In the rows, zero is written as 128.
Each row of D is roughly a mix of the hidden directions of one of a few groups.
D:
106 132 132 88 155 94 80 117 168 110
167 131 152 175 118 139 182 108 107 139
115 128 109 56 131 118 106 144 110 166
169 171 126 136 143 155 92 177 130 137
63 116 140 148 130 176 108 149 134 112
141 140 77 126 137 144 114 173 79 149
140 146 110 178 111 154 110 154 99 175
187 114 120 101 108 93 142 102 101 152
83 70 121 124 138 153 164 105 137 114
152 165 137 102 125 62 136 144 133 97
84 80 131 88 112 87 118 129 113 145
114 80 142 127 115 164 183 94 124 127
120 96 91 120 121 76 132 130 82 159
139 137 131 56 124 86 125 130 122 162
119 113 90 69 142 86 96 135 125 137
150 141 99 133 136 208 121 132 125 146
114 136 96 63 145 104 94 109 142 144
166 148 142 115 123 54 126 106 116 128
130 158 114 68 153 100 83 135 141 123
164 130 111 89 133 65 136 102 119 151
99 122 143 173 94 157 169 116 115 94
153 141 129 185 143 184 134 144 108 143
142 88 98 88 103 176 135 108 129 155
125 105 155 83 159 88 124 110 171 112
139 123 153 149 135 104 149 85 166 74
131 106 151 116 137 156 179 88 159 94
148 153 104 107 164 159 71 151 141 132
97 156 173 135 118 112 151 147 156 78
124 153 98 99 148 145 78 137 95 168
118 117 88 58 144 128 107 158 125 138
126 98 133 90 151 146 96 84 157 164
166 122 101 75 158 99 121 128 109 163
156 95 111 59 125 101 132 102 126 132
85 86 106 116 124 121 172 107 88 132
96 64 115 136 101 128 173 121 114 122
142 130 118 77 133 67 109 113 114 157
138 177 138 122 154 64 99 128 117 126
106 98 98 102 156 184 139 154 113 151
97 106 160 157 111 118 185 130 139 93
133 158 115 103 153 70 115 157 96 151
142 107 111 65 107 91 146 96 140 119
147 188 123 184 115 119 117 126 157 124
112 165 131 146 112 74 78 152 121 115
161 146 127 96 135 160 112 83 178 135
78 115 103 93 135 106 100 151 99 163
123 153 175 177 117 106 121 113 162 95
91 93 116 85 122 171 132 119 158 98
150 133 164 124 112 71 123 83 146 104
152 105 115 156 119 161 174 130 74 136
101 175 141 179 118 118 97 155 129 100
162 168 128 134 133 72 110 137 112 86
118 111 142 124 111 59 157 117 92 108
134 94 186 126 120 130 169 100 147 98
83 101 162 159 119 155 142 134 158 88
88 125 174 166 110 124 85 113 148 146
150 138 112 63 139 73 117 130 133 123
141 160 161 139 119 61 125 105 141 104
149 139 101 58 152 116 95 141 139 135
133 97 99 81 137 111 121 114 98 180
102 158 142 185 138 172 107 155 135 118
153 115 120 179 100 139 178 147 96 120
156 119 87 111 109 107 142 135 78 172
136 122 165 196 119 148 152 125 142 97
100 93 155 100 150 73 138 131 156 107
160 126 125 80 123 64 129 101 138 128
179 107 134 147 131 175 174 113 124 146
120 155 108 137 135 192 85 143 142 155
94 99 112 172 127 166 84 144 134 149
161 127 140 133 167 191 131 123 159 105
175 110 88 69 122 111 133 118 114 140
167 132 142 93 127 105 126 79 178 129
97 111 93 100 145 186 112 144 132 157
95 146 113 75 124 90 108 169 112 127
156 107 93 86 111 95 161 111 135 164
165 136 107 119 79 107 162 88 149 148
119 128 89 95 123 135 113 148 91 187
105 95 121 102 80 117 165 166 130 100
136 94 150 136 125 100 201 119 132 109
139 105 163 161 103 115 187 98 124 115
113 129 106 112 112 83 127 165 82 168
179 127 103 150 127 185 166 130 129 132
98 132 160 184 130 147 139 149 140 82
93 141 138 196 115 152 146 152 104 126
143 147 115 174 155 167 164 161 99 134
137 131 86 91 132 95 96 152 93 163
129 115 149 102 110 59 167 109 120 123
123 106 134 94 129 93 167 102 128 72
86 109 124 90 149 160 77 138 114 149
136 100 142 108 99 121 188 97 139 92
106 136 116 193 138 164 95 156 132 117
104 156 158 186 144 164 106 144 144 116
124 118 173 181 121 175 141 130 148 106
115 145 115 116 150 156 60 161 150 139
169 107 126 99 84 109 153 86 141 106
142 164 121 62 167 103 116 116 128 124
165 165 126 179 130 176 146 130 137 108
167 161 103 107 110 69 100 131 125 132
83 153 155 147 157 101 93 150 159 107
143 110 156 194 107 147 162 116 120 150
135 166 131 120 166 91 85 147 87 134
115 80 107 118 117 170 162 129 101 167
138 84 128 102 112 103 172 95 114 167
131 112 114 59 124 76 118 116 140 131
119 163 115 65 139 135 85 135 155 138
82 115 120 138 112 68 148 141 105 97
101 101 146 157 136 187 144 142 154 96
169 145 153 172 137 183 120 130 153 125
149 132 74 95 151 165 109 147 96 144
87 134 159 148 177 121 179 123 119 117
93 110 140 163 122 194 155 129 123 112
127 120 140 79 145 180 92 127 148 161
112 138 156 131 111 58 140 123 146 89
150 138 98 74 142 109 99 131 115 177
130 143 91 93 134 139 96 165 97 173
100 79 121 125 104 182 150 108 146 108
119 118 156 197 94 117 141 160 137 119
130 118 153 102 133 180 93 90 166 120
139 198 154 145 160 116 93 129 131 131
98 139 155 137 177 141 85 156 143 96
110 177 145 174 149 159 92 142 120 143
126 174 126 91 153 110 71 142 147 122
65 91 116 89 123 145 112 130 147 147
101 84 168 150 97 124 157 89 113 121
107 113 167 168 106 103 155 120 160 88
157 96 145 174 118 115 180 108 107 114
121 155 116 76 141 106 78 105 137 158
115 140 129 184 133 190 123 152 121 148
144 140 73 79 103 124 99 142 137 155
104 92 148 146 106 189 141 118 157 106
130 150 119 82 166 125 114 140 164 77
106 105 118 145 127 197 115 145 108 164
83 164 142 123 191 114 113 146 129 125
154 111 160 186 108 146 172 113 120 131
81 106 123 117 120 163 156 136 119 71
111 124 123 186 126 195 123 143 124 124
169 114 115 71 137 87 123 107 137 154
101 89 148 116 136 120 180 108 157 89
106 92 159 158 93 167 147 114 149 97
96 144 156 190 102 141 98 132 147 110
154 79 123 79 128 136 153 100 165 138
137 115 99 59 146 113 108 113 117 164
159 109 102 91 109 80 128 121 99 166
155 164 130 142 169 97 83 159 124 149
117 91 197 134 122 150 146 111 157 115
148 126 100 93 138 156 70 142 144 165
81 163 154 163 130 95 118 167 121 114
110 123 141 172 113 111 187 131 87 116
Which two rows in each list fit none of the groups? Every other row fits one group, some only roughly. Give them in the order they come.
    q_818: 108 129 149 204 114 130 132 106 156 113
    q_687: 146 96 131 74 107 92 163 98 125 143
    q_291: 102 131 111 64 140 95 96 146 153 124
    q_139: 138 158 126 91 130 100 72 126 171 114
    q_558: 137 148 104 62 143 118 96 159 115 150
    q_216: 125 126 98 88 120 63 134 129 108 161
    q_279: 112 134 121 79 118 68 102 107 131 156
    q_179: 91 161 128 127 149 77 76 122 133 122
    q_115: 93 151 92 91 163 107 91 156 130 135
    q_340: 155 116 135 82 109 78 125 85 144 146

q_687; q_115
    q_110: 89 152 91 117 137 132 93 164 94 161
    q_408: 133 126 104 125 159 207 120 145 133 138
    q_869: 95 99 135 191 113 121 156 122 94 138
    q_196: 138 121 133 88 115 74 125 75 131 155
    q_811: 145 116 146 183 119 184 149 103 132 145
    q_523: 148 145 138 81 144 80 87 100 124 145
    q_127: 154 164 109 90 135 92 78 135 147 109
    q_810: 124 113 163 140 115 171 162 118 173 91
    q_243: 157 121 144 138 116 96 188 115 114 85
    q_188: 191 124 131 80 122 121 144 113 143 163
    q_689: 79 153 128 162 132 152 75 155 125 138

q_196; q_188
    q_366: 82 157 106 108 149 144 75 143 128 156
    q_649: 177 144 158 185 118 139 159 112 136 134
    q_933: 125 126 96 110 146 103 146 152 68 167
    q_310: 107 135 161 160 120 105 136 124 161 65
    q_585: 176 146 110 116 114 84 124 155 89 157
    q_704: 133 146 166 138 139 129 117 136 177 67
    q_732: 184 152 145 154 109 90 158 106 135 106
    q_783: 121 151 117 162 151 200 120 152 129 121
    q_121: 95 87 114 112 123 170 126 169 104 161
    q_212: 145 130 166 203 113 153 130 133 124 129
    q_766: 109 109 142 174 137 196 111 129 145 125
    q_176: 148 160 131 172 140 178 117 143 101 163
    q_22: 125 120 101 81 148 148 91 157 101 169
    q_912: 168 140 160 182 96 160 151 115 130 129

q_121; q_212
    q_18: 93 128 151 160 125 193 110 127 149 103
    q_729: 150 182 98 103 149 130 82 147 149 120
    q_611: 132 125 136 170 154 190 143 151 132 95
    q_475: 140 118 121 58 141 82 128 108 147 120
    q_300: 134 164 98 98 143 139 71 154 157 117
    q_96: 163 147 138 122 112 59 147 98 146 121
    q_701: 171 110 139 157 115 113 183 133 86 125
    q_379: 96 149 108 73 176 122 103 147 123 130
    q_504: 183 185 130 145 137 110 108 155 142 122
    q_985: 116 152 123 83 150 135 64 142 118 155
    q_953: 113 176 106 101 137 99 83 168 137 124
    q_955: 144 103 113 53 119 97 143 116 114 131

q_985; q_955
    q_852: 141 168 142 166 152 179 115 124 159 103
    q_384: 123 109 147 146 126 205 142 101 149 128
    q_922: 139 94 146 91 114 60 136 104 128 127
    q_952: 142 164 135 101 185 128 78 131 147 125
    q_41: 133 127 162 195 86 143 146 140 138 117
    q_119: 114 185 139 159 129 100 97 169 114 115
    q_10: 96 93 129 60 139 95 125 117 124 118
    q_174: 161 144 136 167 162 158 162 140 155 92
    q_49: 131 96 140 132 142 137 185 69 116 127
    q_892: 180 188 114 121 145 114 92 127 124 131

q_119; q_892
    q_32: 170 138 100 85 129 103 145 137 86 162
    q_446: 120 151 149 166 127 100 126 128 161 65
    q_640: 153 105 126 112 109 78 171 96 101 150
    q_51: 101 131 176 179 120 147 125 141 163 99
    q_764: 127 111 105 54 124 98 121 99 124 141
    q_646: 162 114 154 172 96 106 175 104 125 119
    q_257: 96 128 147 194 103 169 127 134 115 132
    q_430: 120 137 79 85 125 144 103 123 118 182
    q_494: 139 126 158 176 140 168 167 121 148 92
    q_91: 124 114 108 71 117 77 118 114 117 165

q_764; q_494
    q_54: 119 171 137 98 147 140 72 119 164 109
    q_806: 112 103 155 188 114 114 173 106 123 114
    q_133: 126 72 125 86 109 127 167 95 145 116
    q_569: 129 99 170 132 113 89 176 122 122 88
    q_214: 161 131 91 79 142 133 98 161 116 162
    q_426: 146 151 128 186 141 176 95 136 151 122
    q_557: 86 101 132 100 97 73 116 157 127 121
    q_501: 121 149 132 116 169 204 126 121 140 129
    q_861: 172 107 161 147 126 168 157 88 142 144
    q_615: 132 96 171 154 104 142 177 89 140 135
    q_673: 148 92 141 69 151 91 140 110 126 102
    q_177: 145 117 109 53 130 95 145 124 106 138

q_133; q_557
    q_754: 90 116 144 165 109 187 126 154 118 150
    q_600: 134 140 135 115 137 54 90 137 125 156
    q_741: 186 113 153 134 118 100 177 118 101 125
    q_278: 152 163 117 167 147 161 89 171 132 121
    q_239: 107 195 147 144 130 104 83 134 125 116
    q_343: 133 108 101 155 103 149 174 140 80 157
    q_743: 92 135 126 144 111 198 112 128 161 114
    q_532: 116 137 123 79 115 56 140 134 114 127
    q_46: 109 82 166 119 142 141 174 90 141 113
    q_186: 105 93 103 91 102 171 130 108 154 160
    q_247: 139 152 142 95 143 55 121 146 106 129
    q_462: 99 110 101 60 141 98 130 117 127 154

q_247; q_462
    q_111: 112 124 121 70 142 68 117 112 140 110
    q_298: 134 137 129 90 122 72 115 137 91 173
    q_123: 167 137 123 177 118 150 178 132 102 105
    q_29: 109 85 138 113 93 72 162 115 135 125
    q_856: 86 99 124 88 158 158 170 121 138 106
    q_190: 129 116 131 118 86 55 129 127 146 102
    q_244: 116 130 121 160 131 198 101 158 122 152
    q_834: 163 104 89 94 112 100 163 123 110 164
    q_750: 90 105 112 91 101 68 134 125 124 148
    q_193: 154 122 166 179 94 119 153 100 151 107
    q_325: 139 143 148 136 101 81 168 132 156 82

q_298; q_325
    q_485: 117 168 134 117 133 113 66 134 169 102
    q_644: 189 142 145 171 111 118 168 123 112 137
    q_746: 84 110 157 164 128 176 101 154 141 133
    q_801: 146 130 167 169 129 127 181 131 104 91
    q_218: 162 132 156 118 107 61 150 103 119 140
    q_566: 106 157 120 110 145 113 110 125 164 61
    q_907: 74 103 158 142 95 102 157 152 106 121
    q_508: 120 129 92 123 136 140 91 170 95 179
    q_592: 96 149 121 97 151 133 75 152 166 106
    q_776: 164 76 109 120 103 160 162 126 102 150

q_801; q_218
